(in the rows, 128 means zero)
Where one turn sends some rows of the set: a few examples, then the rows asked
q_802: [ 84 128 127 143 144 131 100 130 110 129 108 139 132 119 128 129 135 106
 125  96 110 168 149 117 146  88 135 133 152 103]
q_188: [ 88 120 119 142 137 128 102 132 100 128 110 127 136 110 127 122 132  96
 117 108 105 164 141 116 152  99 131 128 143 103]
q_404: [123 131 128 130 129 154 111 154 107 124  88 180 119 114 145 153 111 132
 138 102 125 182 137 155 113  94 155 110 135 135]
q_613: [117 106 128 150 136 138 128 135  92 138 130 117 165 162 134 122 128  74
 111 135 140 143 145 136 135 125 124 125 123 117]
q_197: [112 112 146 146 117 142 152 128  92 127  93 136 100 111 143 154 104 102
 122 104  99 139 129 136 125 107 134 140 142 103]
q_861: [105 123 134 139 126 143  96 127 106 132  89 137 138 119 128 128 123 105
 122  95 104 160 146 105 163  91 134 135 137 103]
q_463: [107 106 108 155 133 131 122 135  90 141 122 132 171 165 132 124 133  97
  89 139 128 146 135 147 128 140 128 136 131 114]
q_725: [107 115 136 142 121 159 167 131 101 135  87 140 107 118 154 155 104 114
 122 104  94 141 129 134 130 110 137 135 143  98]
q_568: [155 130 105 110 155 172 147 176 126 149 107 128  99 138 141 134 121 131
  97 125 135 121 176 150 112 116 133 128 135 138]
q_683: [156 115 132 107 125 151 150 143 119 174 121 112 146 162 135 109 105 122
 109 131 133 141 147 140 148 136 134 141 140 146]
q_998: [152 137 115 112 137 141 120 169 121 132  89 163 110 123 137 145 109 151
 112 127 155 178 120 141  95 134 133 153 114 130]
q_850: [159 141 107 107 153 178 148 166 135 152 102 133 105 141 140 139 112 126
 101 128 151 132 174 145 108 116 139 132 145 133]
q_973: [145 123 105 130 156 137 118 177 121 141 108 152 125 179 122 106 125 119
  97 128 145 128 150 162 133 146  95 148 149 117]
q_505: [162 142 109 110 137 143 112 162 144 129  90 170 111 124 127 149 108 135
 100 132 145 160 120 131 102 122 136 139 117 143]
q_408: [120 137 129 125 125 161 112 153 111 119  76 184 124 121 145 159 125 117
 127 103 115 169 139 147 120  86 140 102 123 129]
q_949: [166 138 109 116 145 138 111 161 141 131  93 159 113 133 120 133 112 150
  99 123 143 168 121 135  99 122 132 150 123 150]
q_976: [116 107 130 154 135 143 124 133  86 139 131 122 168 169 140 128 132  97
  89 123 145 140 139 145 132 132 127 132 130 111]
q_237: [ 92 120 127 141 144 124  91 136 104 129  96 143 136 128 130 120 142  97
 120 109 104 149 141 105 138  92 140 127 137  98]
q_452: [140 114 102 124 161 140 128 150 126 137 103 152 122 190 113 105 121 117
 102 128 146 150 144 171 117 133  98 145 139 121]
q_319: [132 122 133 150 125 126 156 122 109 145 128 130 119 150 130 112 122 119
 111 112  99 139 164 101 145 117 108 112 129  98]
q_540: [165 133 109 114 129 149 124 164 149 139  96 164 120 118 134 142 116 146
 105 124 148 163 118 133  99 128 132 157 118 129]
q_170: [141 115  88 123 158 146 134 167 119 130 102 163 130 170 116  95 120 128
  91 134 146 152 148 159 119 129  95 141 139 110]
q_387: [136 151 124 135 122 170 126 165 113 155 115 173  85 111 152 124 104 134
 106 107 122 126 124 114 115 115 152 140 144 126]
q_769: [141 124 100 133 151 153 132 177 124 136  98 145 118 181 114  92 128 128
 104 126 148 144 143 159 121 139  97 145 143 110]
q_3: [127 113 136 138 138 123 150 129  99 149 127 123 114 160 131 112 103 130
 113 110 109 150 160 101 155 120 104 119 143 100]
q_687: [100 114 139 143 114 143 153 131  94 139 110 138  97 121 156 165  95 115
 125 107  99 146 135 143 131 116 127 135 134 108]
q_287: [151 140 122 117 150 175 143 175 139 141 110 139  96 146 149 131 104 122
 109 126 147 126 178 150 119 112 128 130 144 147]
q_624: [121 138 119 124 124 157 106 146 106 124  82 178 114 120 147 154 113 131
 139  90 120 194 152 132 127 110 137 110 140 116]
q_144: [125 128 125 136 132 152 104 147  96 121  75 184 114 115 147 153 112 129
 141 104 115 166 143 145 126  95 153 109 134 124]
q_798: [114 111 124 153 146 136 133 137  92 149 129 140 174 169 127 124 120  93
  88 130 146 149 139 141 139 132 117 130 135 109]
q_911: [128 135 118 122 127 162 118 147 111 124  85 186 105 117 157 159 108 131
 137 100 128 177 137 135 122 110 136  97 136 117]
q_561: [154 138 100 112 136 150 124 176 126 140  91 154 113 121 126 140 104 151
 104 136 150 158 115 140 106 125 128 160 109 133]
q_228: [161 103 139 106 121 147 152 148 105 166 119 132 143 165 132 108 122 119
 107 144 119 129 148 137 148 131 133 146 149 136]
q_73: [100 122 134 132 126 142  97 126 102 129 106 133 149 124 125 124 122  90
 122  96 121 170 153 106 150  94 137 140 135 105]
q_496: [154 119 134 102 122 147 150 153 107 176 120 125 143 163 124 102 117 128
  99 142 131 145 151 145 147 134 130 143 152 126]
q_800: [132 133 126 131 120 166 116 150 102 119  85 183 114 127 148 165 121 133
 144 100 116 172 150 138 121  90 137 110 131 122]
q_67: [133 120 138 152 133 113 151 130  91 150 128 123 122 149 128 116 123 121
 110 111 106 148 162 114 142 127 108 110 137  98]
q_276: [165 139  99 109 143 150 121 160 138 141  88 173 131 119 131 133 121 141
 103 118 143 166 110 129 108 118 127 146 121 144]
q_602: [130 144 129 143 131 156 121 166 119 157 107 161  82 111 145 137  98 127
 128 105 121 122 129 112 116 114 149 156 143 135]
q_302: [ 98 110 127 129 128 132  94 136 104 132 108 129 129 120 123 123 138  98
 125  92 106 152 141 104 146  94 136 130 140 100]
q_510: [142 154 123 142 118 170 119 152 115 151 104 175  81 114 140 132 100 121
 118 100 122 124 134 118 113 109 150 144 146 132]
q_74: [140 130 109 127 149 135 115 177 121 134 100 149 117 174 111 106 123 121
  99 122 153 140 145 161 118 148  97 161 133 124]
q_726: [102 111 125 156 137 136 124 126  96 151 133 133 169 171 118 128 124  89
  98 126 139 153 134 135 128 126 127 141 132 117]
q_659: [118 115 126 148 144 138 122 137  92 135 124 127 164 175 133 124 131  75
 111 118 152 142 148 143 129 137 118 139 133 120]
q_412: [147 133  95 118 161 148 131 162 129 146  93 151 125 179 112 101 122 119
 105 134 146 144 138 164 127 131  97 149 133 119]

q_861 moves to q_613
q_463 moves to q_170
Now these:
q_73 moves to q_659
q_302 moves to q_976
q_287 moves to q_602
q_725 moves to q_319
q_188 moves to q_798
q_802 moves to q_726
q_67 moves to q_496

Where one turn sends some rows of the set: a few examples, then the rows asked
q_330: [ 96 128 120 151 128  54  98 159 140 105 129 122 122 116 122 119 102 148
 134 109 133]
q_481: [ 75 142 131 139 126  95 161 132 139  53 137 121 112 128 113 128 177 146
 152 102 155]
q_140: [ 89 139 110 134 139  75  89 131 130  97 141 107 119 124 147 121 117 154
 115  90 122]
q_547: [139 134 134 141 128 104 106 119 119 129 133 118 125 140 118 137 122 138
 155 102 133]
q_851: [144 142 130 131 134 102 101 116 118 127 128 115 118 141 125 142 124 139
 144 108 122]
q_632: [ 62 147 172 125 138  95 138 135 123 109 111 115 102 132 142 139 181 142
 131 103 127]
q_267: [ 81 123 115 146 120  66  95 141 124  98 130 113 118 117 137 112 118 146
 135  90 128]
q_146: [ 92 135 152 127 139  82 110 160 131  57 129 114 105 133  82 124 152  99
 141 107 143]
q_503: [146 129 130 134 126 101 112 122 121 134 118 115 124 130 122 131 137 136
 147 106 119]
q_677: [107 138 107 126 144  65  97 139 152 107 129 105 135 113 136 124 126 160
 113  90 119]
q_153: [ 98 147 124 130 145  73 155 155 150  62 117 133  99 120 115 139 171 137
 144 146 139]
q_872: [ 90 140 139 119 148  94 106 140 124  45 133  99 101 139  99 124 168 104
 128  91 131]
q_942: [ 95 146 118 120 146  89 164 137 154  62 119 115 112 117 120 132 193 151
 132 113 134]
q_183: [ 88 154 171 116 153  86 143 148 149 123 101 123 121 128 129 153 175 150
 122 125 128]
q_672: [112 140 155 123 151  76 119 160 157  67 127 112 125 135  65 130 151 115
 143 110 151]
q_36: [ 76 170 172 112 158  97 133 130 130 111 124 118 109 143 142 157 167 153
 115 113 136]
q_18: [122 152 144 111 168  83 119 147 167  69 131  99 126 132  77 134 164 126
 122  99 138]
q_953: [ 96 165 134 127 149  91 157 134 152  55 148 125 116 139 108 151 158 158
 138 117 167]
q_79: [ 92 162 123 121 151  86 146 136 137  48 138 128  94 135 134 152 163 147
 127 137 143]
q_479: [143 129 128 132 127  99 103 125 113 130 120 116 113 136 127 134 125 129
 147 114 116]
q_368: [ 66 152 177 128 141  79 132 150 121 111 111 131  95 139 134 151 158 135
 134 136 137]
q_552: [104 138 123 139 138  62 104 147 158 113 139 118 142 118 117 127 109 164
 129  91 139]
q_57: [ 75 155 186 131 137  86 146 146 136 122 118 126 120 140 119 150 161 151
 142 114 152]
q_173: [108 154 135 106 166  96 110 131 144  56 136  90 112 137  97 135 170 118
 109  87 127]
q_415: [136 131 132 138 125 107 108 114 115 129 125 111 121 136 124 129 136 135
 149  94 122]

q_672 moves to q_872
q_851 moves to q_547
q_140 moves to q_552
Now these:
q_953 moves to q_481
q_632 moves to q_183

